[[  23.856   72.106  -64.659   87.805  -14.940   31.051   57.004   64.779
    54.122  -67.735    2.188   83.993   42.727  -41.234   -1.013  111.047]
 [  70.572   66.079   79.266   77.222   86.343  -28.699    4.455   46.908
    62.348  -64.026  -49.317 -302.144   56.855  -41.345   -0.601  113.880]
 [  14.492   33.247  193.197  153.900    0.929  -79.929   69.024  -26.315
   -28.379  -37.198    2.683  -90.783  -22.889  -40.419  -24.701  111.767]
 [  74.197   74.413    5.342   59.936   81.911    1.548    2.450   72.164
    83.193  -73.221  -48.814  -37.690   74.847  -40.777    4.069  110.294]
 [  33.408   69.856  -30.355   88.232   -0.139   16.827   49.265   57.999
    51.801  -65.054   -6.576    8.228   41.389  -43.239   -2.245  110.092]
 [   7.691   29.382  210.793  165.959  -10.286  -88.517   76.570  -38.045
   -41.236  -33.591    8.703  -12.974  -33.371  -40.121  -29.621  112.384]
 [   5.738   27.617  219.630  168.605  -11.527  -92.626   78.512  -41.240
   -44.177  -33.319    8.689   52.521  -36.387  -41.553  -29.949  111.730]
 [  56.957   66.019   32.116   79.385   57.198  -10.062   19.701   51.634
    60.801  -65.618  -34.791  152.171   52.180  -39.892   -0.109  112.048]
 [  96.628   78.737   25.864   43.954  126.163   -6.114  -23.074   82.415
   101.401  -76.050  -70.683  102.649   94.811  -41.351    9.343  111.247]
 [  24.942   69.961  -61.900   85.858  -13.646   30.666   54.916   65.802
    53.789  -67.215    1.296    0.957   41.977  -41.132   -1.118  111.045]
 [  71.313   75.010    4.001   60.174   77.253    2.072    4.019   71.863
    83.513  -69.575  -47.288   85.525   72.824  -42.069    5.131  110.063]
 [  37.845   72.647  -44.943   78.917   12.676   20.915   41.381   66.787
    61.791  -68.637  -11.075  -54.453   50.102  -40.425   -0.591
   110.318]]
The entry just left of the smallest entry: -49.317
The entry just right of 82.415: 101.401
The entry just left of 110.294 -> 4.069
The entry just right of 64.779 is 54.122
The entry just right of 102.649? 94.811
The entry just right of 60.174 is 77.253
The entry just left of -37.690? -48.814
The entry just left of the largest entry -> 27.617
The entry just right of -0.139? 16.827
The entry just left of 5.342: 74.413
The entry just left of 4.019 -> 2.072
The entry just left of 42.727? 83.993
The entry just right of the smallest entry -> 56.855
The entry just left of -54.453? -11.075
The entry just right of the largest entry? 168.605
The smallest entry? -302.144
The entry just right of 4.069: 110.294

m =
[[ -6.5   5.9   4.5  10.1  -1.7 -11.8]
 [  4.5  -2.9  45.2 -43.2  -1.3 -33.0]
 [ 16.5   7.2  32.6 -32.4  11.7 -22.9]
 [ -2.6   4.0  14.1   5.1  -5.1 -13.1]
 [ 10.6  10.1 -28.7  -4.9  28.1  11.9]
 [ 10.2  22.7  -8.9   6.5  26.8 -10.0]
 [  2.9  11.0 -22.8   5.1  20.2   4.2]
 [ -0.2   5.3  22.5  -4.8  -2.2 -20.5]
 [  5.1   5.0   2.6  22.3  -6.2   5.4]
 [ 16.6 -10.9  -0.5 -39.1  10.6  14.4]]
Give the second smallest entry.
-39.1
The largest entry in the first row -> 10.1
The entry just right of 45.2: -43.2
The 5th-last entry, reading row by row: -10.9
The entry in the bottom-left corner: 16.6
The entry just right of -32.4 -> 11.7
The entry just left of the smallest entry -> 45.2
The entry directly above -28.7: 14.1
Give the first entry, reading row by row.
-6.5
Give the entry in the top-right corner.
-11.8
The last entry, reading row by row: 14.4
The entry just right of 32.6 -> -32.4
Give the entry just left of 6.5.
-8.9
The entry directly above 16.6 -> 5.1
The entry just left of the largest entry: -2.9
The bottom entry of the column that holds the largest entry -> -0.5
Give the second-last entry, reading row by row.
10.6
The entry directly above the largest entry -> 4.5
Give the entry just left of 14.1.
4.0
Give the 2nd entry on the diagonal from the top-right corner.
-1.3
The entry directly below the largest entry -> 32.6
The third smallest entry: -33.0
Give the entry directly above 5.0.
5.3
The entry directly below -5.1 -> 28.1
Give the second entry in reading order.
5.9

Questions about the row below.
1) Find the entry just right of 0.171.
2) Find the entry just right of -0.138.
3) Find the entry just left of the largest entry.
4) Find the entry just right of -0.068.
[-0.148  0.171  0.005 -0.068 -0.138  0.007]
1) 0.005
2) 0.007
3) -0.148
4) -0.138

arr =
[[ 46.5  21.1 -33.3 -23.3 -43.3 -22.7  21.0]
 [ 43.9 -40.3   2.9  30.6 -15.0 -21.2 -41.0]
 [-34.8  20.1  41.0  43.9  35.9 -47.8  18.9]
 [-25.8  40.8  30.2  30.7  20.8 -46.2  39.9]
 [-42.8 -28.0  34.8  28.6  41.6  20.5 -27.8]]
The last entry, reading row by row: -27.8
The entry in the top-right corner -> 21.0
The entry directly above -42.8 is -25.8
Which number is the bottom-left entry?
Answer: -42.8
Which number is the entry just right of 30.6?
Answer: -15.0
Which number is the bottom entry of the column that holds the smallest entry?
Answer: 20.5
The entry just left of -23.3: -33.3
The median of all entries: 20.1
The first entry of the smallest entry's row: -34.8
The fourth-last entry, reading row by row: 28.6
Which number is the entry just left of 20.5?
Answer: 41.6
Which number is the entry just right of the smallest entry?
Answer: 18.9
The largest entry in the first row is 46.5
The entry just left of -22.7: -43.3
Which number is the entry just left of the centre entry?
Answer: 41.0
The entry directly above the centre entry is 30.6
Which number is the fourth entry in reading order?
Answer: -23.3
The entry just right of 46.5 -> 21.1
Which number is the minimum?
Answer: -47.8
The entry directly above -21.2 -> -22.7
The second smallest entry -> -46.2
The entry directly above 18.9: -41.0
Which number is the entry just right of -40.3?
Answer: 2.9
Which number is the entry directly below the largest entry?
Answer: 43.9
Which number is the 2nd entry on the diagonal from the top-right corner?
Answer: -21.2
The entry just right of 40.8: 30.2

M =
array([[ 182, -235,  283,    9,   87, -323,   21,   98,  396,   47,  -59,
         -53,   15, -348,   65],
       [-356,  357,  355,  293, -540, -141,  -53,  324,  348,   43,   29,
          77, -360,  283,   85],
       [ 363,  475,  -42,  -59,  250,    9,   93,   37,  -69,  -69, -147,
        -233,  219,  512,  452],
       [ 457,  402,  -42, -118,  350,  -48,  118,    6,  -34,  -52, -161,
        -276,  292,  432,  470],
       [-106,  378, -125,  149,  -20,  444,  103,   55, -239,   91,  202,
         200,   73,  483,   53]])
Give the 1st entry in reading order.
182
The entry just left of -161 -> -52
Give the minimum.
-540
Give the median entry.
55
The third largest entry: 475
The 2nd largest entry -> 483
The entry just left of 37 -> 93
The entry at the centre: 37
Give the entry just right of the largest entry.
452
Give the 3rd smallest entry.
-356
Give the entry just right of -348.
65
The entry just right of 378: -125
The entry just left of 77 -> 29
Give the entry just left of 98.
21
The entry just left of the smallest entry is 293
The entry just left of 21 is -323
Give the maximum.
512
Give the entry just right of 457.
402
